[[131 146 129 120]
 [137 146 119 118]
 [131 150 119 105]]
=>
[[129 120 131 146]
 [119 118 137 146]
 [119 105 131 150]]

[[128 128 128 128]
 [128 128 128 128]
 [128 128 128 127]
 [128 128 128 128]
 [119 123 127 107]]
=>
[[128 128 128 128]
 [128 128 128 128]
 [128 127 128 128]
 [128 128 128 128]
 [127 107 119 123]]

[[108 111 131 120 131 138]
 [134 140 132 120 103 127]
 [134 124 124 146 148 135]
 [114 117 128 137 150 130]
 [130 123 124 145 150 134]
 [144 127 134 144 124 146]
 [145 127 131 146 130 145]
 [134 126 146 138 113 142]
 [124 114 123 114 118 146]
 [120 127 152 135 115 129]]
=>
[[131 138 108 111 131 120]
 [103 127 134 140 132 120]
 [148 135 134 124 124 146]
 [150 130 114 117 128 137]
 [150 134 130 123 124 145]
 [124 146 144 127 134 144]
 [130 145 145 127 131 146]
 [113 142 134 126 146 138]
 [118 146 124 114 123 114]
 [115 129 120 127 152 135]]

[[136 126 131 131 135 121 127]
 [139 128 138 116 146 112 138]
 [136 129 133 116 133 125 118]
 [129 124 118 124 130 138 124]
 [107 109 108 138 107 148  99]
 [147 126 142 110 157 106 141]]
=>
[[121 127 136 126 131 131 135]
 [112 138 139 128 138 116 146]
 [125 118 136 129 133 116 133]
 [138 124 129 124 118 124 130]
 [148  99 107 109 108 138 107]
 [106 141 147 126 142 110 157]]

[[111 110 128 117 129 102 143 128 119 125 130 140]
 [141 140 126 134 123 145 113 132 137 132 128 112]
 [113 115 131 124 133 111 143 126 114 120 126 144]
 [136 139 126 135 121 146 115 135 136 132 128 116]
 [142 134 126 135 133 140 114 136 143 132 128 111]]
=>
[[130 140 111 110 128 117 129 102 143 128 119 125]
 [128 112 141 140 126 134 123 145 113 132 137 132]
 [126 144 113 115 131 124 133 111 143 126 114 120]
 [128 116 136 139 126 135 121 146 115 135 136 132]
 [128 111 142 134 126 135 133 140 114 136 143 132]]

[[118 121 137]
 [149 142 107]
 [122 123 133]
 [119 122 136]
 [124 126 131]
 [150 142 106]
 [121 123 135]
 [124 125 132]
 [121 123 135]
 [124 126 131]
 [133 132 123]
 [152 144 104]]
=>
[[121 137 118]
 [142 107 149]
 [123 133 122]
 [122 136 119]
 [126 131 124]
 [142 106 150]
 [123 135 121]
 [125 132 124]
 [123 135 121]
 [126 131 124]
 [132 123 133]
 [144 104 152]]

[[121 131 147 130 133]
 [118 128 151 129 131]
 [121 128 141 128 135]]
=>
[[130 133 121 131 147]
 [129 131 118 128 151]
 [128 135 121 128 141]]

[[133 135 128 131 130 119 114 124 136 124 138 130 133]
 [133 135 130 130 130 120 114 123 136 123 137 128 134]
 [125 128 135 121 127 135 130 128 124 128 123 123 132]
 [127 127 127 128 128 129 130 129 127 129 127 128 127]
 [118 124 145 110 124 150 141 129 113 130 110 115 134]]
=>
[[130 133 133 135 128 131 130 119 114 124 136 124 138]
 [128 134 133 135 130 130 130 120 114 123 136 123 137]
 [123 132 125 128 135 121 127 135 130 128 124 128 123]
 [128 127 127 127 127 128 128 129 130 129 127 129 127]
 [115 134 118 124 145 110 124 150 141 129 113 130 110]]
